rotation steps, each row followed by its count of steps:
The counts run from 0 to 350.
[-30  18  -4 -27 -16  22   0  -1   5  22  12 -24 -19 -25  -4 -16 -20 -19
 -25   8  49 -11 -11  -2 -19  -9  -2   0  -5 -10   5  14  16  15  -8   6
 -13  -5] -> 139
[  1   1   1 -22  17  13  10  20  27   6 -21  -1 -11  28  -7  -4 -20  30
 -19   1  15  11  24 -19 -15  22 -32  -5  15  -1  15  -3   9  -6  -5 -18
 -12 -29] -> 322
[  0  -1   8  -9  17  11  -7  13  27  13 -14  12 -18  27 -17  -9 -19  21
  -6  -8  -3  17  37   0 -25  25 -23 -12  26   4   2  -1  12 -20 -15   3
 -15 -33] -> 323
[ -1   3   0   9   4 -18 -23  23  -7   8  21   5   8  -3 -18  17  30 -30
  27 -24  -7  19 -22   5  18 -29 -16   6 -20  -4 -19  -8 -22  -8 -21   6
   2 -19] -> 176
[  7  -3 -19  -3   3 -25   4  13   8  10   9  17   8  -7  -7  13  33 -26
  21 -18  33 -10 -44 -15  16 -25 -18  11 -15 -14  10   8 -15  15   3 -22
  15 -10] -> 174
[ 11  -2   1 -21  -6  11  16  22 -15 -10 -15   2 -20  18 -21 -10 -34   1
  13   5 -16   7  51 -14  -3  21  -8  -1  15  21  17 -24 -13  -5  -6   3
   0 -24] -> 11
[-11   7  12  -5 -20   2  31  -1 -20  -6   3   0  15  26  -7  11 -19  25
 -32  -1  -9   3  23  -2  16  26 -40   2  -5   8   2  -8  20  21  28   9
  -1  33] -> 243
[  8  -5  -7 -25   3  -5  11  18  -3 -16  -4 -34  39  12  20  -7   6   8
 -17  17 -18  -6 -12  23  11  15 -11  22 -15 -20   7 -12  45  11  24 -17
  13  -1] -> 66
[ -7   0  11  11   2  -5  -3  -9 -12   2   1  23  18  15  -5 -21 -28   8
   3 -20 -24  -4  26  22  14  36 -26   0  -1  19 -21   1  27  -1  30  28
  -8  23] -> 245
[  2  -3 -13   4  18   4 -11 -13 -24 -18 -26   9   3  -5  16 -31   5 -26
 -11 -25  22  11 -10  19 -24   9   2 -14 -14  -2 -24  21  11  11 -12  26
  25   3] -> 268
[ 10  -4 -18  -7  -3  17  24  15  -3 -38  -5 -17   3  19  25  12   8   5
 -28   8  -9  14 -10  25 -20  30   3   7 -11   6   5   7  -5  16  -5 -41
  39   8] -> 282
[  1  -8  -9  -1 -21 -18 -16 -14 -22  25   2   9  43 -18 -12 -40   5   2
  -4  -4  18 -12  -1   9  27  -7 -16  22 -26   8  16  -3  30   9  -1   6
   0  19] -> 253
[  5  -8   1  13   5  20  30  21   8 -16 -12   2  14  -4   3  37  40  24
 -24   9 -15  16  -5   6   2   3   1  10  -1 -25  -1  -5 -11  -4  -2 -50
  -5   0] -> 299
[-13   5 -10 -26  -7 -15 -22   9  10  26  25  24   0  22 -11   4  -9  -8
   5 -16  14 -19 -11   7 -27  10 -18  10  -3  37   8  16   8   2 -15 -12
  33   8] -> 153
[-17  -2  -1 -13 -18   8 -35   0   8  37   5   2  -2   2 -38 -21 -13   1
 -13  -4  46   4   6  -9 -13 -15 -20   5   1  19   0   8   7   0 -32  16
  -6 -20] -> 136
[  9 -11 -11  -4  -3 -27  -9  23   8 -22  10  39   8  17  -9  23  20  -7
  24 -29  14  -6 -23  -8  -2   3 -31  10  -6  -2 -24  16  -4  11   9 -18
  14   5] -> 170
[-11  -3   4 -20 -16   0  -1 -10  13  19   2  31 -11 -21  -5   1  -4 -16
   9 -15  38 -23 -14  -9 -26  -6 -12 -11   2   8 -27  26  -5   8  12   4
  -7  35] -> 347
[ 39 -12  -2  -4  13  -9 -10  -4 -10  -1 -22  19  22  24  18  -6  44   0
 -15   4   5 -10 -13   0 -34   4 -12   9  -8 -10 -12   0  11   7  -4   3
  33  19] -> 74
[ 23  12  20 -23  -5  19  12  23  -8  14   2 -16   2   8   7  14  17 -12
   1  27 -36 -12  10  -4 -23 -15  16  11  -3 -18  -6 -30 -23 -15   3  22
  -7   1] -> 199
[ 10  -2  -3   2  -8 -17   9 -14 -18  16  -1  27  26  17  -8 -25  -2  19
 -13 -10  14 -12   7  -4   9  20 -42  12 -14  14  13  -2  33  18  20   2
  12  29] -> 248
[-43   6   3 -28 -16  27 -11  16 -19  10  10 -25 -24  -9 -23  11 -26  -9
 -21   3   2  21   9   8 -18   2  -7  -1   0   1 -14  -1  16 -14 -32  16
   2  -3] -> 142
[ 17  16   4  12  22 -10  29 -32  -8  11  -9  20 -22 -10   1  -6 -32 -14
 -10 -16  21   4  12   6  12  23   3 -15  -2  20  -6   6 -30  12   8  27
 -24  21] -> 229
[-24   6 -11 -26   9   5 -10  -3  -9   1  15  23 -25 -10   4 -20 -35 -17
  21 -19  -2  -8  -4  33 -19  37   0 -16   4  22   0  18  24  -6  -3  -7
  20  -4] -> 150
[  2  -1  11 -19 -20  15  -2  39   7   0  -8 -38   4  19 -23  -6 -22  -4
   8  21  -8   4  37 -22   3 -15  -5   9   4  12   5 -24 -23   7  -4  14
 -27 -29] -> 6
[-28  -7  -4 -28 -20  -2 -12  27 -16 -18  17   8   2 -24 -12  35   3  -7
  19 -10 -36  11  -8  18  19  10 -10   5   1  -2   1   5  23 -19  -5 -33
   7   4] -> 163
[ 18   3  14 -24   1   9   5  22 -18  31   0 -12  10   4  -1  15  12 -11
  12  16 -41  -2  14   0  -6 -17  10  10  -6 -13  13 -40 -24 -23 -19  11
  -5 -23] -> 198
[ -2  -5 -10   3   2  18 -15  25  19 -30   1 -44  19   8  15 -17  -3 -10
 -19   5 -24   8  -9  36  -8  13   9  15  -9  24 -22   7   4   9 -11 -23
  10  -7] -> 279
[ -4   3  -6  -8   1   3  11  24  12  -5  25 -22   8  -8   4   4  19 -45
  13 -12  15  -7 -40  -5  14 -29   0   5 -23 -33 -15  -1 -19  13  18  -8
 -11 -13] -> 178
[-10  15   4   2  -5   2  21 -12 -31  30  15 -21   1  -7 -17  11 -14  -2
 -21   2 -18  24  20   8  39   4  -9  -2 -20  32  17 -23  -1  -3 -12  19
 -19  13] -> 237
[ -5  10   0 -22  19  26  33  15  25   4 -22  -7 -22  13   2   4 -10  22
 -25   6  24   8  15 -14 -12  18 -12 -11  14 -24  19  -9  13   1  10 -11
 -15 -21] -> 321
[  8   4   3 -10  -1  14  10   9 -11  19  -7 -24  -8 -32 -16 -22  -4 -31
  18   9   3   1  15  -9  10 -30  20  -8  -6  -9  12 -26 -30 -17  -4  17
 -34 -27] -> 3
[ 25 -29   1   2   3  -6 -43   8  10   4 -16 -22  31 -14  -1  -9  39  -9
  -5  15 -12   8   2  13 -15 -21  -1  17 -14  15 -18   3  -4 -11 -38  -7
   1   5] -> 80
[  6  -2 -15  -1   0  12 -16   0  13  -7   1 -43  21  -7  15 -36   3 -28
 -19   6  16  -3 -30  24 -16  -8  10  15 -28  11 -13  15  -7  20 -20  -8
  12  -3] -> 274
[  7   9   4 -12  13   7   5  42  26 -40   8 -26   9  18   4   4   1 -23
  17  -5  -2   1  -9  -1  11  -6 -14   1  -6 -24 -27  -9  -9  17  32   0
 -11 -30] -> 183
[  7  12  -3   7  15 -21  -5  -3  -7  21  18  -4  20  39   0 -12  10 -16
 -22 -17  15  -5 -16   4  -3   0 -34  21 -31   8  -4 -11   8  24  -4  21
  26   9] -> 57
[  1   4 -11   3   0  11 -14  -4 -13   1  -1 -29   6   3  22 -16  13 -33
 -22   0  24   7 -26  13 -34 -12   6   4 -26   8 -19  12 -10  16 -23  16
  22   5] -> 273
[-16   5  -6  -6  -6 -10  13  -1 -13 -16  11 -22  17 -11 -14  26 -12 -11
 -36  11  25   1 -19  -6  44 -11 -21  21 -24   4  -4  -5   4  26   4  -7
 -20  11] -> 44
[  8   4  15  23   3  28  27   3  38   4  -2   8   0  27   5  -9  -2  32
 -12  -1  -5  -4  20   9 -19  30 -13  -3  24   0  -7   4 -18   4  30 -16
  -9  14] -> 109
